One hidden rule gives every row of this table a label. Here are some rows, each with its label.
[  29.   -5.  -36.  -25.  -54.  -53.    1.   54.  -37.   61.   -2.  -39.  -96.  -14.  -88.   61.
   64.   -6.  -60. -127.   21.  -34.  -23.  106.  -26.   23.  -30.   57.   23.   30.  -43. -127.
 -112.  -70.  -97.   43.   80.  -51.  127.  -42.   28.    9.  -35.   33.   19.   45.  108.  -65.] 3
[-17.  -1.  25.  17.   4.  15.  -5. -11. -16.  54.  21.  -3.  27.   1. -60. -19. -20.   4.   1.
  71. -36. -18.  61.  27.  54.  35.   9. -81.  14. -12.  -6.  54.  96. -11.  87. -14.  36.   6.
 -10. 102.  12.  -7. -19. -23. -10. -35. -84. 127.] 0
[  21.    9.   -5.  -15.  -72.    8.   19.   61.   -6.    3.  -64.  -26.  -54.  -15.  -73.   12.
   25.    4.   17. -107.   23.   51. -104.   54.    7.  -56.  -35.   77.  -17.   44.   -1.  -99.
  -39.  -77.    6.   20.   48.  -29.   73.  100.   69.    3.  -22.   10.   22.   -1.    9.    4.] 3
[ 15.  11.   0.  48.   5.  50.  25.   4.  29.   8.  36. -15.   5. -11.  39.  43. -13.  33.  -2.
 -86.  32.  31.  46. -29. -44. -40.  13. 127. -21.  -2. -20. -44.  -6. -68. -97.  22. -30.   5.
 -86.  17.  -8.  31.  10.   2.  11.  23.  79. -44.] 1
[ -48.  -18.    7.  -19.   32.  -11.  -22.  -29.   12.  -24.   45.   34.   10.   -1.   23.  -12.
  -15.   14.   40.   -5.  -11.  -24.   43. -107.   -7.   25.   18.  -17.   27.  -18.  -13.  -53.
   38.  -28.  -15.  -37.  -29.   37.  -15.  -18.  -37.   -7.   33.   -7.  -38.  -23.  -62.    6.] 0
[-28. -14.  18.  18.  49.  39. -12. -46.  11. -45.  62.  10.  57.   1.  42. -45. -32.   2.  32.
 107. -29.  19.  75. -72. -27. -21.  82. -70.  55. -46.  43. 127.  98.  53.  61. -39. -44.  28.
 -45. -56. -68.  -1.  45. -37. -33. -11. -89. 111.] 0
[  12.   34.    0.    2.  -76.  -48.   35.   46.  -17.   63.  -53.  -15.  -65.  -13.  -22.   32.
   48.   13.  -59. -124.   11.   19.  -25.  101.  -27.  -63.   -7.   99.  -37.   -2.  -34.  -63.
  -55.  -34. -127.   52.   18.  -23.   29.   51.   18.   21.  -72.   30.   38.   50.   88.  -80.] 1
[  20.  -21.   -2.    4.   10.   14.    9.  -31.  -10.  -21.   23.   17.   -7.    6.   14.    8.
   38.  -25.   33.   76.    5.   -1.   15.   -1.   53.   31.   68.  -81.   -2.    0.  -12.   16.
   18.  -69.    8.    6.    5.  -20.  -19. -127.    9.  -30.   -6.  -15.   -1.   -2.  -29.  -49.] 5
[ 18.  11. -19.  14.  36.  22.  12. -15.  30.  10.  17.  -8. -36.   1.  -3. -27.  -6.  12. -22.
  31. -10.  -8.  42.  -3.  -1.  24.  43.  11.  15. -20.  -4.  66. -19. -65. -19.  -3.   0.   0.
 -22.   9.  19.  17.  31.  -2.   1.   9. -33.  14.] 2
[   7.   14.    0.   -2.  -73.  -27.   20.   40.  -17.   68.   71.  -25.  -23.    2.   18.   -3.
   11.    8.  -44. -102.    6.  -18. -109.   84.    7.   18.  -21.   16.  -23.    8.  -19.  -21.
  -76. -127.  -33.    0.  -14.  -29.   22.   28.    6.   -1.  -93.   21.   19.   11.   68.   27.] 3
[  24.   17.   34.   44.   38.   14.   -9.  -59.   -8.  -71.   61.   35.   35.   16.   95.  -43.
  -39.   17.   57.   15.   -2.   62.    6.  -33.   70.    7.   25.   18.   -3.  -22.   -2.   83.
   40.   55.   68.  -26.  -18.  -23. -127.  -28.  -58.  -20.  -16.   -1.  -13.  -22. -106.  -76.] 4
[  15.   17.   26.  127.   52.   90.   20.  -46.   52.  -71.  127.   50.   27.  -13.  127.    5.
  -47.   59.   86.   21.   -3.   65.  -79.  -84.  -75. -102.   17.  108.  -11.  -24.  -27.   -6.
   77.  112. -110.    1.  -96.   78. -127. -127.  -40.   27.   15.   -8.   -4.  -42.  -26.  -93.] 5
[  31.   23.   29.   48.   82.   36.   -7.  -30.   30.  -11.  109.   26.   82.   17.   72.  -51.
  -22.    4.    3.   82.  -29.   20.    9. -113.   17.  -30.   66.  -10.   29.  -36.    9.  115.
  105.  127.   -7.   -7.  -63.   29.  -36.  -93.  -26.   -3.   34.   -8.  -30.  -25.  -60.   25.] 0
[-67.   4.   0.   5.  45.  48.  -8.   0.   1.  18. -83.  -5.  71.  17. -30. -30.   4.  22.  17.
  36.   6.  -2.  58. -30.   7.  39.  15. -82.  17. -18.  16. -30. -22.  50.  92. -13. -29.  17.
  80.   2. -10. -18.  32. -19. -22.  18. -27. -16.] 0
[-22. -16. -29. -36. -20.   6.   1.   4. -10.   4. -26.  15.   9.  23.  16. -61.  -7. -21. -11.
  65.  12. -19.  12.  28.  22.  64.   6.  10.  13.  -1.  -3.  65.  24.  20.  13.   1. -24.  14.
 -20.  79.  28. -16.  14. -22.  -3. -26. -40. -45.] 0
[ 62.   7.  23.  44. 127.  50. -37. -41.  33. -51. 127.  41.   4. -11. 127. -24. -18.  44.  46.
  47. -11.  27. -19. -92.   3. -59. -10.  29.  28. -32.   6.  32. 120.  76. -20. -21. -81.  75.
 -54.  17. -75. -20.  -9. -22. -16.   0. -38.   1.] 0
[ -20.    5.  -10.   42.  -45.  -38.   19.   -2.   16.   -3.   83.  -32.  -93.  -23.   23.   85.
   23.   -5.    7.  -89.   27.   19.  -87.   95. -123.  -28.  -13.   97.  -60.    8.  -43. -123.
  -46.  -63.  -89.   27.   -5.   -6.    6. -117.   10.   30.  -57.   27.   36.   54.   54.  -60.] 1
[ -37.  -28.   -8.  -31.  -15.  -18.  -10.    2.  -14.   33.   -9.  -16.   -9.   -8.  -60.    2.
   28.   11.  -14.   17.   -8.  -53.  -22.   92.  -15.   23.   27. -111.   -6.    6.   38.  -35.
  -79.  -28.   44.   15.    7.    2.  -27.   47.   44.  -26.   13.   -7.   30.  -22.   19.    5.] 2
[ -16.    3.   27.   29.   67.   70.  -12.  -18.   21.  -47.   86.   77.   43.   29.  126.  -54.
  -34.   19.   29.  127.  -44.    8.   30. -122.   17.  -29.    4.    4.   15.  -15.   21.   86.
  110.   81.  -12.  -34.  -45.   68.  -98. -127.  -63.   14.   19.    0.  -27.  -57. -107.   15.] 5
[ -34.  -15.  -36.  -46.  -60.  -60.   13.   27.   -6.   70. -127.  -37.  -10.    9. -127.  -19.
   37.  -21.  -33.  -99.   -8.  -68.   66.   74.  116.   34.   15.  -49.   40.   41.   12.  -85.
  -79.  -94.   43.   -3.   30.  -74.   61.  127.   32.   -4.   -6.   -9.   26.   16.  -33.   44.] 2
[  59.   32.  -49.  -30.  -15.  -55.   40.   41.  -15.   34.  -63.  -57.  -80.  -51.   28.   78.
    0.   22.  -41. -127.   32.   26. -127.  127.  -77.  -52. -125.  105.  -51.   28.  -51. -127.
  -83. -127. -127.   45.   48.  -54.   69.  -74.   20.   34.  -40.   25.   34.   66.   99.  -10.] 3
[ -21.    5.   28.   48.  105.   98.  -37.  -55.   32. -104.  127.   40.  118.   11.   55.   -6.
  -22.   41.   81.  127.   -5.   48.   28. -115.  -83.   -4.   26.   34.   29.  -35.   27.   73.
  127.  101.   70.  -14. -112.   27. -116.  -81.  -93.    1.   28.   20.  -46.  -74.  -72.   53.] 3
[ -20.  -36.   22.   14.   60.  -18.  -11.   -1.   -9.   22.  -72.  -11.  -17.   20.  -20.   -8.
  -19.   10.    6.  -79.   -2.  -37.   23.  -27.   84.   42.   53.  -84.   13.  -18.   49.   86.
   24.   65.   57.   -5.  -14.   19.  -22.  -15.  -52.  -17.   63.   -7.  -22.  -62. -127.   83.] 2
[  25.   29.  -23.  -43.  -32.    5.    7.  -17.  -17.   40.   41.  -38.  -64.  -22.  -67.   40.
   26.   28.   -1. -127.   17.    4.  -86.   16.   25.  -69.  -70.  -29.  -64.   10.  -36. -105.
 -113.  -69. -122.   32.   45.  -45.   59.   60.   14.   17.  -83.   37.   18.   31.  116. -121.] 1
[  28.   27.   17.   52.   21.   94.  -18.  -21.   39.  -98.   80.   18.    7.   14.   94.  -31.
  -31.   45.   36.  -14.  -15.   26. -116.  -36.  -69.  -39.  -31.  -18.  -32.  -23.  -12.   67.
  127.  -19.    2.   -1.  -74.   51.  -60.  -90.   -5.   28.  -17.   12.   -6.  -28.  -38.  -89.] 1
[  4. -31.  -3. -63. -18. -72.   1.   9. -16.  88.  11. -16. -13.   8. -32. -21.  13. -68. -54.
  52.  15. -71. 117.  21.  30. 115.   1. -43.  47.  -1.  34. -68. -80.  20.  59.  -2. -20. -50.
  91. 119.  34.  -7.  28.  -1.  13.  -4. -12. 127.] 2
[  40.   -5.  -24.  -48.  -73. -120.   22.   38.  -35.   20. -123.  -43.  -27.  -17. -105.   73.
   49.  -49.  -72. -127.   22.  -76.    1.  106.   79.   58.    4.   22.  -32.   12.  -19.  -33.
 -111. -102.   20.   33.   63.  -58.  127.  120.   64.   -8.  -69.   -7.   28.   35.  127.  -36.] 3
[-26. -21.  22.  52. -45.  56.  -4.   4.  26. -42. -25.  40.  15.   8.  23.  21. -30.   6.   1.
  88. -14.  -3. -26. -57. -56.  -7.  -1. -76. -16. -15.  17.  41. 127. -54. -25.  -5. -28.  19.
 -84. -69. -11. -11.  44.  10. -38. -16. -62.   4.] 4
[-14.  -5.  30.   9.  -5. -14. -17.  -4. -13.  26.  27.   3.   5.  17. -22. -18.  -5. -14.  22.
  85. -19.  11.  63.   8.  -7.  54.   9. -70.  13.   2.  26.  99.   5. -33. -22.   8.  11.  13.
   5.  46. -51.   5.  34. -29.  -5. -13.   7.  86.] 0
[-22.  22.   4.   3.  -2.   0.  -7. -17.   9.  -6.  46.  -7.  36.   6.  29.  23. -10.  24.  52.
   5. -18. -16.  19.  29. -65. -33. -16.  87. -49. -10.   5.  10.  81.  38. -64.   9.  24.  25.
  -1. -43. -35.   8.  25.   9.   1.   1.  -6.  46.] 1
[-40. -23. -32. -23.   7. -69.  20.   6. -27.  77. -67. -11. -11.  13. -84.  17.   3. -57. -31.
  30.  -5. -50.   2. 101.  96.  28. -15. -50.   0.  31.  10.  23.  -2. -21.  81.   1.  25. -59.
  95. 116.  36. -10.  -3. -12.   4.  11.  -2. -20.] 0
[ -97.  -50.   26.    7.  100.   58.  -52.  -43.    6.  -35.    9.   75.  101.   37.   44.  -62.
  -33.  -40.   53.  105.  -27.  -18.   75. -127.   30.   -9.   85. -127.   64.  -34.   51.  124.
  103.  127.  127.  -52. -115.   62. -114.   98.  -57.  -20.  127.  -55.  -59.  -95. -123.  107.] 0
[  2. -11.  -5. -51.  16. -13.   7.   0. -13.  62. -33.   9.  11.  -7. -36. -28.  35.   8. -39.
  68. -10.   5. -36.  29.  43. 106.   3. -18. -10.  16.  19.  49.  61.  13.  -8. -14. -33.   0.
  12.  48.  23.   6.  18. -16.  -4.  16. -65.  90.] 5
[   3.    4.   32.   66.   25.  -31.   -8.  -21.   30.  -94.   27.   24.  -83.  -10.   59.   -7.
    5.   61.   44.   12.   -2.   15.  -80.  -47.  -62.  -35.  -22.   38.    0.  -14.   -8.  -29.
   47.   36.  -81.    7.  -11.   45.  -80. -117.  -30.   32.  -56.   -3.   11.   32.  -38.  -91.] 5
[-20. -26.   9.  12.  11. -55.  -7. -42.   8.  -3.  17.  15.   5.   7.  28. -51. -19.  22.   5.
 123.  14.   8. -32. -74.  -6. -28. -15.  19.   5. -11.  -5. -15. -30. -96. -22.  17.   4.  37.
 -40.  14. -24.  -3.  -3.  -8. -14.  -6. -36. -90.] 5
[-13.  27.  30.  20. 101.  56.  -7. -31.  16. -91. 127.  80.  15.   2. 127. -50.  -6.  29.  49.
 110. -14.  46.   9. -54. -36. -86.  43. -19.  14. -40.  -2. 127. 127.  53. -18. -28. -66.  55.
 -24. -42.   6.  -9.  35.   1. -14.  -6.   3. -52.] 5
[ 47.  20.   0.  18. -22. -25. -13.   3.  -3. -10.  40. -11.  19.   3. -26.  -1.  -6.   3. -15.
 -89.   3.   6. -88.  13. -91.  21.  21. -27.   8.  10.   6.   0.  39. -62.  17.  30.  34.  29.
 -34. -10.   8.  21. -40.  -2.  -1.  14.  54. -58.] 2
[ 20.  30.   3.  18.  -3. -29.   8.   0.  23.  -3. -33.  61. -11.  11.  53. -19. -32.  -8.  62.
   8.   0.  25.  23. -16. -19. -37.  13.  53.   1. -21.  10. -24.  28.  62. -10. -28. -48.  33.
 -66. -33. -56. -11.   6.  11. -10.  -5. -42.  52.] 4
[-59. -13.  -4. -52. -31. -45. -13.  -5. -24.  46. -47.  -9.   5.  20.  -2.  16.  32. -56.  19.
  73. -24.  -2.  54.  -9. 127.  38.  42. -63. -23.   9.  25. -55.  19.  12.  17. -10. -11.  21.
  41. 103. -11. -24.  28. -12.  -6.  -3.  32. 112.] 4
[ -4.   7.  37.   4.  17.  61. -11. -24.  27. -21.  81.  36.  19.   2. -15.  13.   3.  22.  21.
  18. -34.   4.  23. -16. -98. -74.  -1. 114.  -7. -28.  -2.  54.  84. -26. -15. -10.   5.  78.
   0. -31. -37. -10. -39.  11. -10. -11. -71. -15.] 4
[ -24.    2.   -4.  -17.  -62.  -33.   -7.   13.   -9.   23.  -32.    2.    6.    4.  -34.  -12.
   22.  -12.   -1.  -97.   -3.  -34.   22.   13.   -4.  -21.   -3.    3.    8.    2.  -16.   15.
 -127.  -27.   23.   24.   86.  -59.   40.    6.   22.   -3.   13.    0.   25.   -9.   -7.   -4.] 2
[ -20.   17.  -23.   -8.    8.  -49.   -3.  -17.   -6.    1.  -15.  -24.  -18.  -19.  -83.  -22.
   -1.   31.   -8.   26.    7.   49.  -33.   38. -117.   -1.   10.   42.  -14.    7.   10.   18.
  -88.   11.  -45.   15.   -1.    6.   26. -108.  -16.  -11.  -12.   16.   11.   10.   41.  -43.] 3
[-24.  31.   2.   9. -17.  36.   1. -16.  -4.  -7.  70.  -8. -27.  -4.  -5. -36.  -7.   6.  -8.
  64.  19.  21.   1.  56. -50. -12.  -1.  35. -12.  -1. -10. -81.  20.  -2. -20.  -8.  30.  15.
  14. -74. -24.  -9.  32.  -8.   3.  -8.  48. -29.] 3
[ 110.   30.   33.  108.    3.   69.   31.  -56.   59.  -79.  110.   54.  -23.  -41.  127.   84.
  -23.  103.   59.   55.   28.  103. -127.  -34. -127. -127.  -33.  109.  -38.  -30.  -46.   26.
   89.   88. -127.   17.  -33.   65.  -86. -127.  -68.   35.  -44.   51.  -11.    5.   33. -127.] 1
[-10.   7.   0.   3.  -2.   9. -16.  29.  -7.  36.   1.  -1.  28.  13. -22.  53.   8. -24.  -5.
 -47.   9.  28.  19.  38. -44. -32. -33. -56.  -7.   9. -39. -56.  12. -75. -86.  19.  37. -53.
  -3.   7.  40.  15. -32.   5.  18.  41.  48. -51.] 3
[  -2.   17.   44.   82.   70.  107.   -9.  -17.   31.  -71.   62.   33.   42.   20.  127.  -16.
  -31.   58.   35.    1.    1.   68.  -22. -127. -127.   -3.    1.  -15.    2.  -34.   11.   62.
   92.  127.  -81.  -15.  -72.   76.  -83.  -14. -104.   -9.  -10.   10.   -7.   26.  -20.  -48.] 4
[  28.   33.  -33.   13.  -36.  -16.    9.   22.  -18.   91.  -18.  -50.  -54.  -14.  -77.   18.
   11.    5.  -57.  -86.   12.  -76.  -98.  107.  -15.    2.  -24.   47.  -23.   40.  -39. -105.
  -62. -125.   87.   25.   50.  -25.    7.  -17.   29.   16.  -58.   19.   13.   21.  127.  -48.] 3
[  25.  -24.  -11.  -19.   33.  -25.   33.    6.  -14.  -29.  -16.   -5.  -14.  -17.  -43.   11.
   11.    4.  -26. -109.    9.   47.  -24.   29.  -14.    4.  -39.   26.  -24.    9.   14.  -76.
  -30.  -39.  -29.   33.   36.   12.   36.   -8.   59.    8.  -13.    3.   28.   13.   87.  -41.] 1
[  20.   28.   26.   -5.    5.  -21.   41.   35.   30.  -21.   47.  -14.   -7.    9.    4.   51.
   14.   53.  -15.   -9.   15.   41. -107.   -2.  -82.  -63.  -30.   37.  -20.   -3.  -48.  -58.
    6.  -87.  -81.  -10.   -9.  -26.   -2.  -65.  -17.   30.  -10.   12.   26.   18.   32. -106.] 1
[  -1.  -20.  -10.    1.   27.   15.    7.    8.   -7.   33. -127.  -26.   13.   23.  -31.  -24.
   35.  -27.  -18.   40.    6.  -12.  127.   89.  -13.   67.   18.  -49.    1.   25.   10.  -40.
  -22.  -62.  127.    4.    1.    0.  102.   11.  -13.   -2.  -35.    0.   14.  -10.  -21.   47.] 2
[ -18.  -21.  -12.  -33.  -38.  -17.  -12.   28.  -13.    2. -113.  -17.    0.    1.  -26.  -38.
   16.  -34.  -29.   58.    9.  -35.  -50.   -9.   58.   25.   11.  -50.   14.    9.   24.   87.
   21.   23.    3.    8.   -1.  -16.   36.    4.   -8.    7.   17.  -18.   -7.   -6.   17.  127.] 0
[  51.   54.   22.    8.   21.   28.    1.  -28.   20.  -63.   48.   26.    2.  -11.   81.   45.
   -7.   56.   45.  -78.   18.   38.  -65.   -2. -115.  -39.  -54.   79.  -21.   -4.  -56.    2.
   85.    2. -127.    0.    1.   41.  -14.  -16.  -14.   20.  -50.   12.    8.  -26.   53. -127.] 1
[-87. -23.  18.  24.  36.  11.  -8. -57.   6.  -6. -66.  65.  32.  25.   1. -66. -35.   3. -37.
  62. -27.   5.  21. -45.  76.  52.  39. -25.  26.  17.  28.  63.  31. -41.  70. -28. -77. -21.
  17.  39. -39. -16.  51.  -6. -12. -51. -14.  82.] 5
[-59. -49.   2. -51. -31. -35. -11. -12.  -5.  58.  -7.  -3.  44.  28. -49. -64.   0.  -3. -11.
  88. -15. -46.  65. -20.  80.  24.  17. -70.  35.  -5.  41.  15. -19.  32.  58. -10. -28. -26.
  52.  26.  25.  -7.  26. -14.  -4. -11.   6.  67.] 0
[ -27.    6.   40.   80.  127.  127.  -47.  -62.   55. -110.  127.   67.   83.   32.  113.  -46.
  -63.   34.   65.  112.  -56.   57.   15. -127.  -80.   -4.   25.   13.    3.  -60.   40.  127.
  104.  127.  -26.  -74. -117.  102. -127.  -70. -112.  -22.   69.  -34.  -68.  -71. -127.  -19.] 5
[  43.   25.  -10.   43.  -12.  -25.   -3.   13.    9.   18.  123.   27.  -29.    3.   13.   51.
   14.   30.   29.   -8.   23.   10.  -24.  -20.  -90.  -45.  -42.   39.  -15.    1.  -12.   25.
  -69.   18. -108.    3.   -7.  -10.    7.  -80.   -6.   28.  -17.   17.  -10.   13.   40.  -69.] 1
[ -50.   -9.   -1.  -23.   -2.   39.  -22.    1.  -10.  -12.  -94.   16.    6.   33.  -16.  -31.
  -16.  -72.   14.   99.    3.  -49.   45.  -53.  114.   92.   52. -100.   57.  -25.   49.   14.
   74.   71.  127.  -18.   -7.   -7.   16.  112.   -1.  -15.   38.  -24.  -12.  -51.   39.  102.] 0
Which column or columns does the hidden rule look at? Columns are counted from 0, in order:
11 28 43
Which label does each new row get?
[ -41.  -35.   40.   10.  105.   83.  -40.  -43.   16.  -79.   31.   14.  122.   50.  -33.  -81.
  -57.  -32.   11.  127.  -39.   38.  102. -127.  110.   10.   88.  -92.   39.  -30.   31.  127.
   33.  127.   89.  -32.  -72.   57.  -54.   35.  -32.  -43.  103.  -21.  -39.  -50. -127.   57.]: 0
[ 20. -11.   6.   6.   7.  -1.  13.  27.  -8.  28.  32. -29. -43. -29. -58.  -5.   2. -42.   5.
 -59.  -5.   7.  59. -60. -36.   8. -14.  77. -25.   4.  -2.   9.  -4. -70.  94.  12.  19.  -5.
  62.  52.  23.   0. -12.  18.  12. -21.  -8. -74.]: 3
[ -68.  -16.    4.   -8.   79.    8.  -25.  -13.  -25.   14. -105.   30.   12.   19.  -36.  -27.
  -51.  -33.  -17.   99.  -22.  -36.   58.  -38.  101.   22.   64.  -39.   50.    7.   43.   56.
   68.  -17.  127.  -20.   -2.   -8.  -32.   81.   24.  -17.   46.  -17.    0.   14.  -57.  127.]: 0
[-81. -44. -44. -92.  15. -85.  -6.  16. -23.  43. -35. -14.  39.  36. -70. -31.  20. -59. -17.
 -51.  -3. -54.  95.  71. 127.  77.  52. -57.  36.  18.  40. -49.  58. -49. 127.  14.  31.  -3.
 -17. 121.  64. -31. -15. -25. -29. -18. -44. 127.]: 0
[ -56.   -7.    3.   61.   54.   46.    0.  -20.   30.    4.   38.   20.   77.    5.  107.    3.
  -20.    2.   19.  104.   -4.   16.  127. -117.   47.   23.   -6.  -84.    1.   -5.    7.   76.
   54.   22.   48.  -18.    9.   27.   -1.   -1.  -60.   -6.   17.   -9.  -13.   -6.  -68.   80.]: 5
[  -3.  -20.   28.   28.    4.   36.   -9.  -16.   11.   11.   64.   23.   21.   -5.    9.  -12.
  -13.    3.    9.  -25.  -14.  -36.  -14. -106.   51.  -22.  -22.  -19.   40.  -23.   -5.  114.
   69.   58.   99.  -18.   20.    7.  -82.   -1.  -30.  -12.   85.    0.   -3.   15.  -35.   95.]: 0
[  64.   33.   25.   40.   19.   51.    1.  -10.   25.   -4.  118.   67.  -51.    5.   36.   24.
  -39.   40.   54.  124.  -22.   51.  -19.  -30. -127.  -30.  -37.   47.  -12.  -25.  -34.    1.
   19.   90.  -31.   -4.    4.   67.  -49.  -67.  -32.   24.  -22.   14.  -12.  -31.   19.  -62.]: 4
[ -55.  -27.    5.    7.   11.   40.  -36.  -32.    3.  -20.    8.   30.   53.   45.   24.  -61.
  -52.   31.   72.   86.  -34.  -30.   69. -111.  102.   15.   87.  -48.   42.  -49.   44.  120.
  127.   95.   87.  -35.  -94.   50.  -93.   19.  -54.  -26.   56.  -25.  -21.   -9.  -49.   59.]: 0
[-48.  -8. -10.  12.  22.   6. -20.  -8.  -8.  20.  48.  10.  -3.  36. -38.  -1. -14. -16. -41.
 -47. -16.  20.  52.  56.  67.  29.  49. -75.   3.  -8.   8.  -2. -23.  26. 119. -28. -46. -27.
  43.  -9.  28. -17.  49. -39. -12. -39. -81.  84.]: 0
[  17.   12.  -16.    9.  -26.  -42.    4.   14.    6.   19.   10.  -30.  -15.   -9.   16.   70.
   12.    5.  -10. -100.    3.   55.  -91.   35.  -76.  -26.  -44.   79.  -19.  -13.  -21.  -18.
   10.   95.   34.   17.   37.  -40.    3.  -90.   45.   23.   -5.   23.   13.   19.   42. -123.]: 3
[   7.    0.  -34.  -60.  -62.  -51.   26.   27.  -39.   77. -105.  -24.  -22.  -29. -112.  -16.
   38.  -35.  -44.  -42.   11.  -28.  -28.  127.   -3.   19.   19.  -76.    5.    9.   -6. -107.
  -86. -127.   61.   29.   54.  -12.   76.  127.   49.   -4.   13.   -5.   36.   45.   46.  127.]: 2
[-10.  -5.  33.  41.  26.  23.  -4. -48.  -1. -53.  -6.  74.   7.  35.  24. -51. -13.  -8.  29.
 -25. -14.  27.  25. -50. -37.  12. -12. -74.  15. -32.   8. 105. 127.  44.  -6. -45. -45.  40.
 -98.   7. -47.  -9.  82.   1. -30. -26. -44.  18.]: 5
[  -3.   45.   15.   74.   37.   43.   24.  -10.   38.  -35.  122.   11.  -37.  -11.   45.    9.
    0.   25.  -20.   25.   24.   83. -120.  -87.   -4.  -82.  -36.   -2.  -23.   -8.  -26.   17.
    1.   88.  -78.   -9.   -1.   34. -118.  -83.   -9.    4.  -55.   28.    0.    9.   15.  -86.]: 1
[  -9.  -10.  -19.  -56.  -42.  -96.   33.   34.  -37.   63. -127.  -47.  -89.   -3.  -48.   90.
   23.  -46.  -56. -127.    7.  -55.  -63.  127.   -1.    1.  -64.   35.  -23.   15.  -23.  -99.
 -127. -119.   42.   46.   66.  -37.   94.   84.   65.    6.  -39.    5.   48.   22.  126.   42.]: 3
[ -55.  -16.   -6.  -35.  -19.  -58.   -9.   35.  -46.  100. -116.  -17.  -11.  -20.  -98.   31.
   32.  -13.  -83.  -50.    1.  -37.  107.   23.   96.   83.    4.  -18.   16.   40.   23.  -10.
   -3. -127.   85.    1.   51.  -93.   97.  127.   76.    1.   12.  -21.   17.   40.  -15.   31.]: 0
[  26.   13.  -20.  -55.  -43.  -23.   27.   56.  -11.   -3.  -25.  -47.  -72.  -35. -100.   21.
   45.    5.  -30.  -75.   30.    6. -109.  119.  -47.  -29.  -18.   11.  -25.   11.  -21.  -72.
 -101.  -73.    8.   31.   59.  -73.  127.  -11.   23.   32.  -67.   16.   25.   67.   63. -127.]: 3
[  26.  -11.  -36.    0.  -72.  -67.   27.   45.  -26.   15.   36.  -66.  -70.  -34.  -41.   19.
   31.  -19.  -35. -127.   18.  -10.  -39.   91.   41.  -37.  -41.   45.  -14.   40.  -27. -108.
  -46.  -42.    7.   33.   89.  -46.   95.  -37.   62.  -12.  -37.   24.   27.   29.  127.   16.]: 3
[-32. -28.  -6.  -9.  39. -12. -43.  12. -14.  24. -43.  40.  25.  39. -42. -44.   0. -39.   4.
  54. -19. -35. 127.   2. 111.   5.  33. -99.  51.   5.  32.  29.  61. -12. 116. -26.  -7. -40.
  24.  11.  10. -16. -17. -10. -16. -11. -90. 127.]: 0
[  23.   18.  -56.  -42.  -81.  -90.   12.   22.  -11.   49.  -15.  -43.  -65.  -23.    2.   36.
   38.  -61.  -49. -127.    5.  -14.  -39.   61.   13.   -4.  -64.    9.  -25.   32.  -12.  -59.
 -106. -127.   28.   36.   53.  -59.   81.   94.   51.    0.  -15.   24.   27.   39.    9.  -41.]: 3
[ -13.    2.   31.   42.   94.   73.   -1.  -67.   37.  -26.  118.   73.   87.   15.   90.   19.
  -47.   44.   83.  107.  -10.   24.  -75. -117.  -92.    5.   32.  -10.   33.  -14.   50.  127.
   40.   77. -125.  -48.  -17.   52.  -97.  -38.  -53.  -17.   26.   -6.  -19.  -53.  -79.    5.]: 5
[  13.  -38.   15.   50.   57.   -9.  -24.  -31.  -16.   31.   10.    1.   59.   46. -104.  -47.
   -7.  -15.   32.  107.    0.  -49.   75. -102.   77.   31.   21. -122.   25.  -15.   48.   67.
  104.  112.   62.  -47.  -83.   -6.  -19.  106.   29.  -16.   74.  -47.  -27.  -59.  -76.  113.]: 0
[  -7.   14.   16.  -10.   -6.   30.   -8.    0.   -1.   -7.  -70.   11.  -12.   -2.   28.   22.
   11.   -3.  -11.    7.   -9.    8.  -40.  -84.   51.  -27.    8.   59.   23.  -20.    1.   68.
  -41.  -44.   19.  -33.   -5.   23.    8. -127.   -7.   -3.  -56.  -13.   -6.  -18.   -7.   52.]: 0
[-31.   3. -13.  -6. -12.  -8.   0.   6. -20.  -1.  30.  16. -11. -33.  30.   8.  34.  10.  31.
  49.  -3.  -2.  37.  43. -16.  10.   8.  55.  -8. -10.  -6. -20. -41.  47.  -5.  -8.  47.  -8.
 -36.  50.  44.  -8.   6.  -9.  20. -10.  22. -11.]: 5
[   7.  -12.  -67.  -70.  -42.  -95.   -9.   19.  -28.  127. -127.  -53.  -81.  -16. -127.   28.
   46.  -67.  -49. -101.   29.  -46.  -48.  127.   77.   78.  -43.  -19.   -6.   55.  -27.  -96.
  -88.  -80.   12.  -11.   72.  -46.  127.  111.    1.   -4.   35.   17.   32.   31.   58.   21.]: 3
